In the rows, 128 means zero.
One turn moves each row of this set onto another row. After a few examples, where does it send each row asked below?
pav: [147 164 118 145  82 133 111 125 125 130 169 122 156 153 116]
rabuz: [163 148 119 148 152  90 113 129 136 130 124 127 144 137 138]
Sitev: [166 138 114 118 128 116  90 123 110 147 167 121 168 111 128]
sen: [161 134 125 119 124 108  87 121 116 154 159 113 160 111 128]
mufe: [111  93 111 117 145 108 112 163 121  86 150 116 136 118  85]
nata: [ 89 109 106 117 146 116 124 150 103 120 165 102 118  97 111]
dur: [172 141 111 118 129 114  87 123 115 141 168 115 162 108 130]
Boruk: [ 99 145 122 165 142 133 124 150 120 109 144  96 134 112  77]
zupo: [112 160 135 146 162 122 115 149 124 100 147  99 158 104 102]
semuz: [127 151 134 111 113 125 120 161  85 119 149 117 152  90  87]
mosar: [148 161 121 145  85 135 109 132 125 134 170 118 150 150 120]
Gugif: [ 92 131  62 123 132  95 129 166 114 121 121 121 142 129 111]
til: [134 140 101 102  93 125 129 138 134 148 135 149 133 159 127]
Muki: [146 118  79 139 135 119 144 124 164 137 148 132 139 143 118]
bav: [140 108 107 112  83 136 132 116 116 133 146 124 134 149 125]
Lasoz: [109 142 107 111 131 128 112 165  87 118 121 119 129  99  82]
laz: [157 154 128 142 100 123 116 117  94 122 171 122 150 156 124]
gebi: [ 92 156 101 146 128 107 122 167  92  98 138 113 107 131 117]
keku: [103 136  89 147  92 118 143 174 114 135 140 118 144 129  75]
rof: [115 139  84 143  82 115 136 164 106 124 169 113 136 111  81]
Sir: [114 116 109 125 130 107  93 177  76 107 150 122 149 131  82]
rad: [ 95 116  91 131 122 110 104 156 102  96 175 112 147 147  77]
lunu: [165 149 108 141 156 105 114 132 132 125 114 127 150 137 135]
dulet: [145 126  79 128 135 101 138 128 165 138 153 138 136 142 124]
gol: [117 132 139 123  99 124 130 166 102 130 165 109 151  98  83]
Lubo: [137 129 104 102  90 130 136 134 128 139 136 145 134 153 134]
Vadub: [108 146  69 139 122 114 114 157 112 106 174 110 127  99  77]
Suza: [144 158 121 142  84 132 100 128 134 147 164 118 155 148 110]
Mabu: [173 144 104 130 150 114  95 130 116 128 179 133 159 125 127]
vume: [ 86 133  76 142 115 106 136 168 111 117 123 116 123 141 123]
kagov: [101 142  89 129 162  89 112 150 133  98 154  97 151 110 124]
raza: [ 90 118 111 124 130 111 117 162 111  79 139 115 132 153  94]
Sipe: [123 118 121 155 142 108 101 177 111  91 147 116 145 126  72]
ras: [113 156 152 132 141 106 111 157 110  98 154  96 153 105 116]
kef: [133 126 103 103  95 135 138 138 123 149 138 143 129 154 132]
Guni: [162 144 114 149 156 107 112 137 132 129 114 130 154 136 138]
nek: [145 110  83 147 116 139 127 133 166 125 133 127 139 149 118]
nas: [163 136  93 131 155 124 102 152 139 124 116 145 148 138 138]
gav: [ 90 117  86 123 167 108 122 150 132 118 148 103 143 105 128]
gose: [148 115  80 140 133 113 141 127 166 133 150 132 143 139 125]

sen goes to dulet
semuz goes to gav
Where do these go?
kef goes to dur
nek goes to laz
Guni goes to Lubo
Vadub goes to Boruk
rad goes to Sipe
Gugif goes to gol

